Each row is where one point has got to under a steady rotation. How many ticks took it there?
The counts run from 0 to 514.
[ -1 -10  17  -4  -9  13   7  13  10   4  -4   1  -8 -24 -20   2  -3 -14
  18  -4 -16   2  15   8  -8  25 -32  12 -21   3  -2   2 -21  18 -14  -7
  -1   5 -11  19 -16 -11  25   7   4   3   4  -3   4 -10 -15] | 275
[  9  -7  15   6   7 -11  -3  13   0  -5   3 -12  -9   5  -2  16  10   5
   7 -33   4  20   0  21   9  -1 -23   8  -9  15  31  -3   1  10 -14   8
  -3   9  12   2   6   5  17   6   7   0 -15  22 -20 -13 -15] | 388
[  6 -14   6  -8  -1   5   5 -12  24  22  24 -17  -8 -22 -22  17  11 -20
   5   5   0  -8   6  10  -1  11  -7   3 -15  10   2   7 -18  15 -20  -7
   4   6  21  -7 -13  -4  25   2   9  -7  14   8  -7  -3 -30] | 495
[ 11  -8  -1  25  -2  -5  14  -5  12   8   4   8 -20   8  -8  20   8  -4
   6   4  -5   2   1  13 -23  21 -29  18  -8   2  15  -6  -5   5 -21  -2
   7  -7   8  30  -8  13   8   8  14 -12   7 -15 -18 -16 -15] | 218
[ 11  -8  -1  -3   8 -13   1   0   4  12  10  10 -13   0 -15  -6   8   2
  -1   1   6  23  13  17 -15   0 -32  17   3   0  18   2 -15  21 -21 -14
  20  -3   6   1 -19   2  14   5 -16 -27 -11   8  -4  -1 -13] | 1
[ 12 -15  -2   8  -6  16 -13  -1  11  -5   5  -7  -2  -7   3  16  16  19
  16   0   2  -4  20  14   4   3 -11   1 -11   2   4   8  14  16 -30 -11
   5  20  30   4 -10   7  29   2  14 -15  10  14   3 -17 -11] | 70
[ 21  -7  -3  10  -9   7   9 -22  -1  -9   4   7  -5   6   3   0  22   6
  -7   2  19   1  22  23   1   6 -33  21  -6  -9   2   5  13   8  -6  -1
  -9  22  15  12 -16   5  19  12  -4 -10  -8   0   0 -11  11] | 153
[  6  -5  18   4 -13   8   1 -15  19   6  -2  -7 -29   9 -17  11   5  -9
  -6   9  -6   5  -9  13 -13  14 -16  23   0  -7  18   0 -27  23 -24  -8
  13   4   7  16 -20  -9   2  17  -7  -3   4  -5  -7  -9 -19] | 356
[ 12 -16  23   3   0   8  19   5  12  11   6  13  19 -11   7  10  15 -10
   9   0  17   7   9  27 -17   5 -46   5 -12  -8  22   7 -14  12  -5   0
   6  -1  -4  15 -12  -4  16   7  -4 -13 -14   0   2  -2 -16] | 82
[ 18   0  -7   8  -6  -3   9 -18  33 -14  19 -16 -12  -1 -12  12   6  -3
  -8 -10   5  18  15   7  20   5 -13  10   7   3   9  21   7  -1 -16   2
   1   0  -1   2 -20  13  16   5  13  -9  -6  17  -2 -11  -6] | 62
[ 42  -9  -7   8   4  -3 -13  -2  18  11  17   3  -5 -14 -11   5  14 -15
 -11 -13  -3  -5   1   2 -18  -2 -16  -4  -9   1  25  13 -18  14   1   9
  12  -5  18  -9 -13  -4  12   5  -2 -20  14  14  -9  -6  -7] | 400
[  2 -11  17  -5 -10  11   7  -6  29  -5   1 -14  -8  17  -3  18   6 -10
   1   0   4   9 -12  19   1  14 -15   3  -4  10  35  18 -19   8  -4  10
   9 -12   0  17 -12  -2  -1  -3  10 -18  -9   9 -14  -9 -18] | 438
[ 27 -17   5  -4  -3  -2 -10  14   2 -14   0 -14  19 -18  17   0  12   7
  -1 -19  -3  12  14   7  -4  -7 -28   3  -5  -3  18   9  -4  -1 -13  12
   2  19  28  -6 -16  -3  17   6   3  -9 -10  25  -4  -6 -10] | 392
[ 12  -6  -3   1 -12   0   5 -28  14 -10  -4   1 -25   7 -10  -2   4   1
 -10  10  -4  -9  20   0 -22  27 -21  14 -16  -6  -4  10  -5  14 -13  -7
  -6  -1  13  15 -24  -7  12   9  -8 -16   1 -10  -3   0  -4] | 506
[ 15 -19 -13  -7 -13  11  -7 -25  10 -25   2 -10 -20   8   9   2  10  16
   3  -5   1  22  15  18  -7  10 -18  10  -5  -5  27  21  -9  13  -8  10
   8  17   1   5 -17  -8  11  -7  -6 -18 -20  10  -6 -22 -17] | 150
[ -6 -14  15   7  -3  -6   4   6  12   2 -28 -12   1  -4   3  19   0  -4
   9  -3  11   2   5  11  -7  -3 -20  11 -11   3  36   6 -12   8 -17   3
  21   1   1  15  -9  -2  17  12  -3 -19  -6  15 -19 -14 -14] | 443
[ 17  -1   3  10  -6  10  -7  -2  11   4  15  -2 -22 -11 -30   6   6   7
  12 -14 -21   8   4  -1 -16  16 -15   1  -6  12   8   2 -16  27 -18  -6
   3  -9  -1  15  -6 -10  25  -4   5 -13  15  17   2 -15 -11] | 52
[  8   1   8 -12   7  -7  -3 -21  -7  -1  -1 -18 -16 -17 -22  -2  16  -1
 -18 -18   6  -4  15   6 -11  -3 -26  12  -6   7   9   5  -8  17 -10   3
  -2  12  27 -16 -24  -5  20   5 -14 -11  -4  18 -13   4   1] | 96
[ 21 -11  15   7 -18  20  13 -11  12 -11  23   1 -10   5 -13   3  13  -4
   3  -5  -4  19  14  16   5  19 -32  21   0  -4  -6   5  -6   7 -13  -3
 -12  20 -15  26 -19  -7  12   9   7  10  -5  -4  12 -16   1] | 59
[ 16  -4  19  -3  -5  -2   8   6  -7 -10  17  -4  -1  -7 -14 -29  -4  -9
 -12 -13  -6   8  14  12  -4  12 -25  13 -12  -2  -3  -5 -12  18  -6 -21
  -3   7   1  23 -25 -15  23  16   3   1  -6   6   8  -7   0] | 187
[ 16 -16  12  10 -13  14  -5   0   5   1   6  -6   0 -12   7  16  -1   0
  18  -8 -10  -4  -3  -3 -13  21  -3 -13 -13   0  13  10 -17   9 -17  -5
  -7  10  20  22 -14  -5  22  12   8   2  17   9  -3 -14 -20] | 125
[  9 -13   2  -5   0  12  -5 -13  21  -4   5 -12 -31  -2 -14   1   2  -2
   6 -16   7  -7   8  10   3  16   2 -13 -12  13  13  22  -7  25 -13 -12
   1  -6  12   1  -3  -3  35  16  -7 -13   1  24   6 -11 -13] | 422
[ 41  -4  -3   7 -10  10 -18 -20  14  -9  16 -14 -22   3 -14  13  15  -4
  -7 -13   0   5   5  11   6   0 -14   7  -9  -5   8  10 -11  16   3  17
  -4  15  17 -15  -8 -16  12  -6  -2  -6   0   9 -14 -13   0] | 472
[ 15   3   7  21  -7  -6  -6 -24 -12  -1  -2 -12 -15   5  -9   1   8   2
 -14   1   0   2   3   5 -33   2 -20  28 -11   0  19  -5 -13  16 -12   4
  -2  10  16  13 -26 -10   8  -7   1 -18   6   7 -26  -2  -1] | 450
[ 14   2   6   6  -1 -14  -3  -8  14  -4   9   3 -17   0 -22  11  12  13
  -4 -24  -8  29  14   3   5  16 -33  19   4   7  -3   5  -6  19 -30  -6
   0  -8  -3  10 -19  10  12  -3  -9  -4  -1   9   3   4  -1] | 57
[ 16  -3  -3   7 -12  30  -4  -2  10 -15   5 -10 -22  -9  -1   2   1   5
   3  11   3 -15  21   7   0  15  -7  -5 -28  -3  -1  13  12  16  -7 -17
  -8  11  21  21 -14  -8  23   8   8 -15   4  -6   1 -21   0] | 424
[ 25  -9  23  10 -18  14   1  -9  -1   6   5   2  10 -12  -6  -1  -3 -22
   7 -10  -5  -9   6  10  -6   1 -17  10  -7 -12  21  12 -34   4   1   2
   5  15  -7  13 -24 -20  28  26  -2   4   8  13   7 -11  -5] | 43
[  6 -15   2  -9   6   1   5  -3  -6  20 -10  -6 -11  -4 -22   7  22  -8
  10  -9 -10  -1  -1  17 -18  -1 -28  17   5   9   8  -1 -20  15 -16  -3
  10  17  28  -6   1 -12  23  12 -10 -10  -5   9  -3 -10 -29] | 91
[ 13 -14   2   2  -9   4  -7 -10  -7  -4  -5 -11  -4 -21   2   8   4 -11
  -1  -5  11   3  28  14  -5   2 -31   4 -19   0  26  14  -1   8  11  20
  -3  15  -5   5 -19  -7  18 -17  -2 -24  -4   8  -9  -8  -2] | 232
[ 18 -17  -2   2  -2  17  11 -14 -11  -2   3   6 -10  -9  -1   0  13  -3
  14  -8  -1  -8  14  15 -22  18 -33  -3 -15   4  13   5  -8  18  10   8
 -13  17   5  14   2 -17  27  -2  -3 -14  -6   3   4 -16 -16] | 236
[ 13  -4  16 -18   6   0   8 -14  -5 -10  15 -12  -4  -8 -10 -14  -1  -9
 -10 -31   9   1   4  12  -6  -1  -9  -6 -10  10  21  17 -13  23   8   2
  -4  -1   8  -5 -11 -16  30   3  -7 -17 -14  30  -2   0  -3] | 100
[  6 -10  -6  12  -6 -13   6 -11  12  -4  -7  -9 -32   2  -8   5   4  -2
   2  -8   2  14  23  17  -5  19 -26  18 -18   6  16  -2  -4  11 -12  13
   1  20  -7  16 -15   6   7  -3   5  -7 -10  -3 -17 -14 -15] | 145
[  1 -11  39  -5 -12   3  13  -6  20  -2   7  -2  11   2  -4  28  17  -3
  -1   0  14   2  11  20   1  10 -35  10 -10   1  -4   6  -1   8 -24 -13
   3 -15  15  10 -24   2  11  14   1  -9  -6   6  -4   9   2] | 435
[ 15  -7  11  20  -4   4  -5   0   3   6   1   1   3 -33 -21   6  -7  -7
  12  -4  -2 -12  25  -3 -10   7 -25   2 -20  -6   4   0  -9  15  -7  -2
   6   5  -1  16 -18 -11  32  11   4 -12  25   7   1  -4   1] | 48
[ -1 -10  16  12 -12   5   9   4  16  -5 -26 -15   0  -7   4  14   1  -6
   6   7   8  -6  11  16  -9  12 -26  10 -19  -6  29  11  -2  -1  -7   7
  10  13   3  18 -18  -3  15   8   8 -15   5  -3 -21 -17 -11] | 442
[  7   4   5  -5  -4  23  12 -24  24  -4  11  -1 -27   7 -25   6  10   1
  -5   2   1  -6  -2   8 -13  14 -16   1   4   2  11  25 -12  17  -2  -2
   8 -18   4  11 -16 -22  17  -7 -11 -26  -1   7   1  -7  -1] | 511
[  6   4  14   4   3  -6  -5   7  11 -17   0 -11 -23  12  -8  -6   2  16
 -10 -11  12   8  17  12   2  12 -16  -1 -19   7   6   6   6  33 -26 -26
  11  -5  13  16 -13   3  17  12  -7 -12 -10  13  -5 -12   4] | 427
[ 14  -6   7  15   1   3 -11  -2  -1  -6  -4  -1 -18  17   9  11   3  13
   4  -1  10  18  16   8 -13   4 -23  10 -24  -2  18   4 -18  22 -22  -3
   6   3  14   7  -6   5   6  -9 -15 -13  -5   7 -17 -10 -10] | 73
[ 27 -12  -2  16   0  -6  16 -12   8  11  22   3  -4   2   2   7  23  -3
 -22   8  19  -2   6  12 -25  14 -39  16  -9  -5  11  -3   2   4 -13  -1
  -5  -4  27  13 -23   4   0  -2   9 -16   1  -8 -16  -1  -6] | 80
